grid =
array([[108, 186, 129, 198,  81,  81,  58],
       [ 71,  54,  48, 214, 215,  70, 160],
       [217, 162, 181,  78,  96, 121, 175],
       [168,  61, 155,  46, 182, 160,  52],
       [166,  55,  45, 127, 110,  52, 147],
       [ 65, 107, 162,  88, 150, 126,  82],
       [193,  53, 169, 138,  99,  86, 192],
       [146, 118, 168,  88, 176,  52, 141],
       [145, 217,  46,  66,  70, 148, 168],
       [205,  53, 185, 125, 123,  97, 188],
       [199, 158,  41, 208, 116,  98, 190],
       [151,  86, 169, 171, 182, 182,  64],
       [ 61, 199, 113,  88, 176, 194, 189],
       [180, 165,  56, 202, 166,  62, 101],
       [ 77,  47, 200,  39,  50,  67, 184]])
Indices start at 1.
(1, 1) => 108
(10, 1) => 205
(4, 3) => 155
(15, 2) => 47
(7, 3) => 169
(15, 5) => 50
(12, 1) => 151
(10, 3) => 185
(14, 3) => 56
(5, 7) => 147
(11, 7) => 190
(6, 1) => 65
(2, 7) => 160
(1, 3) => 129
(5, 4) => 127
(15, 1) => 77
(1, 2) => 186
(7, 6) => 86
(5, 3) => 45
(6, 7) => 82
(10, 6) => 97
(2, 6) => 70
(6, 3) => 162
(14, 1) => 180
(15, 4) => 39
(14, 5) => 166
(12, 7) => 64
(11, 5) => 116
(4, 1) => 168
(2, 4) => 214
(9, 5) => 70
(12, 4) => 171
(8, 6) => 52
(9, 3) => 46
(9, 1) => 145

A =
[[134 174 118  66 106 151 129 127 107]
 [ 95 162 129 114 154 138 186 100 140]
 [121 112  87 165 120 169  72 137  45]
 [ 96 146  79 145 114 123 181 142 155]]
Indices start at 1.
(1, 1) => 134
(3, 1) => 121
(1, 5) => 106
(3, 4) => 165
(4, 6) => 123
(2, 1) => 95
(1, 4) => 66
(4, 5) => 114
(2, 9) => 140
(2, 4) => 114
(2, 8) => 100
(1, 9) => 107
(4, 3) => 79
(2, 5) => 154

x =
132, 126, 130, 137, 136, 140, 124, 138, 150, 133, 157, 123, 117, 151, 148, 44
126, 112, 117, 129, 127, 142, 129, 96, 159, 86, 100, 103, 144, 143, 146, 100
113, 118, 111, 132, 127, 130, 138, 91, 124, 92, 149, 105, 126, 121, 135, 88
153, 142, 164, 128, 143, 122, 121, 119, 119, 111, 169, 101, 122, 139, 125, 184
97, 112, 101, 134, 104, 127, 134, 116, 137, 160, 138, 86, 150, 151, 129, 115
139, 107, 117, 110, 134, 109, 128, 126, 123, 127, 150, 155, 135, 116, 133, 172
92, 107, 109, 133, 99, 134, 129, 113, 135, 106, 124, 157, 134, 144, 139, 186
113, 105, 106, 129, 108, 140, 132, 123, 145, 132, 98, 98, 133, 150, 162, 210
135, 117, 110, 120, 122, 125, 126, 157, 125, 142, 152, 96, 134, 122, 126, 178
Indices start at 1.
row 1 col 1 -> 132
row 6 col 2 -> 107
row 5 col 7 -> 134
row 9 col 12 -> 96
row 9 col 5 -> 122
row 7 col 2 -> 107
row 6 col 11 -> 150
row 4 col 13 -> 122
row 3 col 4 -> 132
row 6 col 14 -> 116
row 1 col 6 -> 140
row 7 col 6 -> 134
row 7 col 8 -> 113
row 8 col 14 -> 150
row 3 col 15 -> 135
row 1 col 3 -> 130
row 4 col 8 -> 119
row 8 col 7 -> 132
row 3 col 3 -> 111
row 9 col 13 -> 134
row 8 col 5 -> 108
row 1 col 2 -> 126
row 5 col 6 -> 127
row 8 col 1 -> 113
row 2 col 15 -> 146
row 8 col 6 -> 140
row 5 col 5 -> 104
row 5 col 2 -> 112
row 7 col 14 -> 144
row 4 col 14 -> 139
row 7 col 16 -> 186
row 4 col 5 -> 143
row 9 col 8 -> 157

a =
[[141 138 135 131 131 136 142 134 132 140 145]
 [128 133 135 151 139 137 129 131 130 130 150]
 [130 132 129 131 144 132 143 132 132 155 138]
 [135 131 131 133 132 137 143 133 138 153 144]
 [130 159 132 131 139 132 132 136 134 128 138]
 [129 130 129 142 129 145 132 131 148 129 140]
 [134 156 134 130 133 131 136 131 134 134 134]
 [141 132 132 144 129 132 158 131 139 207 136]
 [133 154 144 140 141 142 171 163 145 142 133]
 [129 139 131 137 152 130 143 132 139 133 136]
 [131 131 139 144 130 130 129 134 134 127 186]]
Rows and columns are counted from 1.
(1, 1): 141
(7, 9): 134
(5, 3): 132
(10, 8): 132
(9, 5): 141
(11, 7): 129
(10, 5): 152
(11, 2): 131
(6, 9): 148
(9, 8): 163
(6, 10): 129
(6, 1): 129
(5, 4): 131
(8, 4): 144
(1, 9): 132
(6, 5): 129
(2, 3): 135
(10, 10): 133
(9, 7): 171
(6, 6): 145
(3, 10): 155
(5, 8): 136
(1, 6): 136
(7, 6): 131
(9, 6): 142
(8, 1): 141
(9, 3): 144
(6, 7): 132
(8, 7): 158
(7, 4): 130
(4, 3): 131
(5, 5): 139
(8, 9): 139
(6, 11): 140
(1, 2): 138
(3, 1): 130
(5, 11): 138

X =
86, 211, 148, 68, 145
67, 61, 94, 69, 116
47, 126, 126, 30, 149
94, 192, 152, 58, 155
155, 214, 162, 149, 150
159, 70, 111, 194, 91
69, 86, 100, 53, 140
81, 183, 150, 72, 144
72, 83, 108, 44, 136
191, 162, 136, 224, 124
Rows and columns are counted from 1.
(1, 1) = 86
(10, 1) = 191
(3, 5) = 149
(4, 4) = 58
(9, 1) = 72
(7, 2) = 86
(3, 4) = 30
(2, 2) = 61
(9, 2) = 83
(1, 4) = 68
(10, 2) = 162
(5, 1) = 155
(4, 1) = 94
(1, 5) = 145
(7, 4) = 53
(4, 2) = 192
(6, 1) = 159
(8, 5) = 144

B =
197, 138, 86, 192, 194, 34, 108, 16
134, 48, 157, 132, 101, 114, 159, 112
79, 48, 152, 100, 94, 121, 63, 81
120, 56, 202, 118, 95, 131, 85, 79
96, 146, 105, 90, 101, 121, 75, 124
120, 127, 109, 128, 133, 107, 111, 102
87, 115, 100, 89, 92, 106, 169, 110
104, 214, 56, 103, 112, 74, 93, 89
88, 179, 99, 62, 89, 106, 77, 97
129, 99, 92, 157, 131, 65, 143, 65
Indices start at 1.
row 1 col 1 => 197
row 8 col 6 => 74
row 2 col 2 => 48
row 5 col 3 => 105
row 5 col 1 => 96
row 6 col 3 => 109
row 8 col 3 => 56
row 9 col 7 => 77
row 1 col 5 => 194
row 10 col 7 => 143
row 7 col 6 => 106
row 3 col 5 => 94
row 9 col 1 => 88
row 7 col 1 => 87
row 4 col 8 => 79
row 3 col 1 => 79
row 2 col 1 => 134
row 3 col 4 => 100
row 9 col 6 => 106
row 7 col 8 => 110
row 4 col 7 => 85
row 1 col 6 => 34
row 2 col 5 => 101
row 7 col 3 => 100
row 1 col 2 => 138
row 2 col 3 => 157
row 9 col 4 => 62
row 5 col 8 => 124
row 3 col 6 => 121
row 6 col 2 => 127
row 8 col 2 => 214
row 4 col 2 => 56
row 3 col 8 => 81
row 10 col 1 => 129

m =
[[192, 186, 134, 140, 54, 84, 178],
 [197, 156, 179, 132, 115, 91, 164],
 [165, 173, 119, 137, 83, 98, 156],
 [157, 124, 176, 126, 146, 114, 142],
 [91, 157, 36, 135, 75, 142, 115],
 [166, 208, 88, 143, 46, 95, 157],
 [162, 133, 167, 128, 136, 112, 146],
 [185, 208, 106, 143, 53, 86, 171],
 [115, 106, 139, 123, 154, 139, 118],
 [117, 87, 167, 120, 175, 140, 117],
 [70, 57, 141, 115, 197, 174, 88]]
Indices start at 1.
row 1 col 1	192
row 4 col 1	157
row 11 col 2	57
row 8 col 1	185
row 9 col 4	123
row 6 col 4	143
row 10 col 2	87
row 11 col 3	141
row 7 col 2	133
row 8 col 2	208
row 5 col 1	91
row 2 col 6	91
row 5 col 2	157
row 2 col 1	197
row 8 col 7	171
row 3 col 3	119
row 11 col 6	174
row 9 col 5	154
row 10 col 1	117
row 1 col 4	140
row 8 col 3	106
row 6 col 3	88
row 2 col 2	156
row 7 col 5	136
row 2 col 3	179
row 3 col 7	156
row 11 col 5	197
row 5 col 3	36
row 3 col 5	83
row 7 col 1	162

data =
120, 163, 126, 130, 119, 63, 150, 138, 142
185, 128, 84, 232, 55, 197, 101, 130, 196
198, 77, 141, 56, 171, 98, 142, 90, 113
157, 94, 158, 101, 110, 122, 163, 121, 103
192, 149, 130, 165, 113, 170, 110, 144, 103
66, 147, 124, 127, 103, 145, 135, 123, 173
210, 51, 165, 122, 163, 156, 124, 160, 148
Indices start at 1.
(1, 1): 120
(4, 5): 110
(3, 2): 77
(4, 3): 158
(2, 5): 55
(5, 4): 165
(6, 8): 123
(2, 7): 101
(5, 3): 130
(2, 2): 128
(1, 4): 130
(7, 8): 160
(4, 7): 163
(5, 5): 113
(1, 9): 142
(7, 5): 163
(3, 7): 142
(7, 9): 148
(7, 7): 124
(5, 8): 144
(2, 3): 84
(5, 2): 149
(3, 5): 171
(1, 8): 138
(1, 7): 150
